grid =
3  5  5  6  1  6  4  5
5  4  2  8  5  7  4  6
4  4  4  5  5  4  4  4
4  3  5  4  4  4  5  5
Rows and columns are counted from 0.
(0, 0) -> 3
(1, 0) -> 5
(0, 3) -> 6
(1, 3) -> 8
(2, 1) -> 4
(0, 5) -> 6
(0, 6) -> 4
(2, 4) -> 5
(1, 4) -> 5

A =
[[-15.0   2.5  -3.1 -14.0   0.0   8.7  -1.2   0.5  -7.0 -12.6]
 [ -4.8   5.6   8.7 -12.4  -2.6   2.8   1.0  12.7   4.2  -5.9]]
Rows and columns are counted from 0.
(0, 0): -15.0
(1, 5): 2.8
(0, 8): -7.0
(1, 1): 5.6
(1, 4): -2.6
(0, 6): -1.2
(0, 4): 0.0
(0, 3): -14.0
(1, 2): 8.7
(0, 5): 8.7
(0, 9): -12.6

x = [ 42  30  18  10 -36  51  37  15 -13  20 -34   2]
x[0] = 42
x[5] = 51
x[9] = 20
x[4] = -36

data = [20, -5, 53, 48, 6, -17, 35, -18, 7, 23, 35, 23, -37]
data[0] = 20
data[7] = -18
data[8] = 7
data[11] = 23
data[4] = 6
data[10] = 35

X =
[[-29  47  33  22   5]
 [ 28  16  60 -50  13]
 [-15  46  33  41  21]
 [ -8  56   8  28  12]
 [  8  56   8  34  25]
 [-18  52  31  49  14]
 [-39 -19 -25  10  17]
 [-31 -26 -12   6  27]
 [  6   4  26 -44   4]
 [-15 -34 -22 -21  -2]
 [-43   1  27  47  44]
 [ 32  28  15 -14  -1]
 [-10  39  36  15  16]
 [-31  19  32 -29  47]]
X[0][0] => -29
X[10][4] => 44
X[:, 0] => [-29, 28, -15, -8, 8, -18, -39, -31, 6, -15, -43, 32, -10, -31]
X[13][0] => -31
X[4][3] => 34
X[11][3] => -14
X[3][3] => 28
X[12][4] => 16
X[11][4] => -1
X[:, 3] => [22, -50, 41, 28, 34, 49, 10, 6, -44, -21, 47, -14, 15, -29]
X[:, 2] => [33, 60, 33, 8, 8, 31, -25, -12, 26, -22, 27, 15, 36, 32]
X[2][1] => 46
X[10][3] => 47
X[7][3] => 6
X[3][1] => 56
X[9] => [-15, -34, -22, -21, -2]
X[:, 4] => [5, 13, 21, 12, 25, 14, 17, 27, 4, -2, 44, -1, 16, 47]
X[6][1] => -19
X[13][2] => 32
X[9][2] => -22
X[0] => [-29, 47, 33, 22, 5]
X[7][4] => 27
X[3][4] => 12
X[5][2] => 31
X[1][0] => 28
X[0][4] => 5
X[12][2] => 36
X[:, 1] => [47, 16, 46, 56, 56, 52, -19, -26, 4, -34, 1, 28, 39, 19]
X[3] => [-8, 56, 8, 28, 12]
X[4][2] => 8

m =
array([[ 0.62,  0.27,  0.13,  0.30, -0.10,  0.87,  0.43,  0.85,  0.41,
        -0.39,  1.49,  1.42,  1.54,  1.00],
       [ 0.52,  0.79, -0.11,  0.30, -0.45,  0.20, -1.48, -0.22,  1.68,
        -1.58,  0.70,  1.25,  0.24,  1.69],
       [-0.40, -1.03,  0.50, -0.62, -0.09,  0.83,  0.76,  1.95, -0.38,
        -0.61,  1.84,  1.17,  0.97,  0.27],
       [-0.26,  1.03,  1.56,  0.61,  1.57, -0.04, -0.78, -0.14,  2.55,
         0.20, -0.89, -0.91, -2.43,  0.93],
       [ 0.18, -0.45,  0.04, -0.26, -0.49,  0.78,  0.21,  1.44, -0.22,
        -1.07,  1.97,  1.81,  1.70,  0.76],
       [ 0.14, -0.54, -0.02, -0.25, -0.39,  0.88,  0.24,  1.43, -0.19,
        -1.03,  1.94,  1.71,  1.69,  0.89],
       [ 0.17, -1.27, -0.10, -0.54, -0.89,  1.10,  1.16,  2.32, -1.26,
        -1.09,  2.96,  2.36,  3.00,  0.41]])
m[0][0]	0.62
m[:, 1]	[0.27, 0.79, -1.03, 1.03, -0.45, -0.54, -1.27]
m[0][12]	1.54
m[0][9]	-0.39
m[6][11]	2.36
m[5][11]	1.71
m[6][0]	0.17
m[6][12]	3.00
m[3]	[-0.26, 1.03, 1.56, 0.61, 1.57, -0.04, -0.78, -0.14, 2.55, 0.20, -0.89, -0.91, -2.43, 0.93]
m[3][2]	1.56
m[:, 3]	[0.30, 0.30, -0.62, 0.61, -0.26, -0.25, -0.54]
m[1][12]	0.24
m[0]	[0.62, 0.27, 0.13, 0.30, -0.10, 0.87, 0.43, 0.85, 0.41, -0.39, 1.49, 1.42, 1.54, 1.00]
m[6][5]	1.10
m[6][3]	-0.54
m[4][12]	1.70
m[3][12]	-2.43
m[5][0]	0.14
m[4][10]	1.97
m[5][5]	0.88
m[:, 9]	[-0.39, -1.58, -0.61, 0.20, -1.07, -1.03, -1.09]
m[6]	[0.17, -1.27, -0.10, -0.54, -0.89, 1.10, 1.16, 2.32, -1.26, -1.09, 2.96, 2.36, 3.00, 0.41]
m[1][0]	0.52
m[2][5]	0.83
m[1]	[0.52, 0.79, -0.11, 0.30, -0.45, 0.20, -1.48, -0.22, 1.68, -1.58, 0.70, 1.25, 0.24, 1.69]
m[0][6]	0.43
m[3][13]	0.93
m[4]	[0.18, -0.45, 0.04, -0.26, -0.49, 0.78, 0.21, 1.44, -0.22, -1.07, 1.97, 1.81, 1.70, 0.76]
m[:, 2]	[0.13, -0.11, 0.50, 1.56, 0.04, -0.02, -0.10]
m[:, 6]	[0.43, -1.48, 0.76, -0.78, 0.21, 0.24, 1.16]
m[5][2]	-0.02
m[4][5]	0.78
m[4][4]	-0.49
m[6][7]	2.32

arr =
[[-263 -357    7 -411  431]
 [ 248   46  -96   50  177]
 [ 260  309    0 -108  106]
 [ 369  139  181  303   47]
 [ 335   83   24  181   82]
 [ 166 -132  147  151  230]
 [ -44 -448  -16   -5  274]
 [ 177  126  -98 -195  320]
 [-411 -598 -140 -686  577]
 [   5 -149   43 -106  321]
 [  93  -62  131   61  219]
 [ 396  308  216  180   31]
 [ 200  164   16   27  173]
 [ 487   73    1  196   50]]
arr[-14,-5]: -263
arr[-12,-2]: -108
arr[:, 1]: [-357, 46, 309, 139, 83, -132, -448, 126, -598, -149, -62, 308, 164, 73]
arr[9]: [5, -149, 43, -106, 321]
arr[:, 3]: [-411, 50, -108, 303, 181, 151, -5, -195, -686, -106, 61, 180, 27, 196]
arr[-14,-1]: 431
arr[10]: [93, -62, 131, 61, 219]
arr[-8]: [-44, -448, -16, -5, 274]
arr[-6,-3]: -140
arr[3]: [369, 139, 181, 303, 47]
arr[-7,-5]: 177
arr[:, -5]: [-263, 248, 260, 369, 335, 166, -44, 177, -411, 5, 93, 396, 200, 487]
arr[-9,-2]: 151
arr[8,-4]: -598
arr[2,4]: 106
arr[-12,1]: 309
arr[12,1]: 164
arr[-8,2]: -16
arr[11,4]: 31
arr[-2,-2]: 27
arr[-2,-3]: 16
arr[7]: [177, 126, -98, -195, 320]
arr[-6]: [-411, -598, -140, -686, 577]
arr[-11,2]: 181
arr[-3,2]: 216
arr[10,4]: 219
arr[-14,-3]: 7
arr[2,-3]: 0
arr[-6,3]: -686
arr[:, 4]: [431, 177, 106, 47, 82, 230, 274, 320, 577, 321, 219, 31, 173, 50]
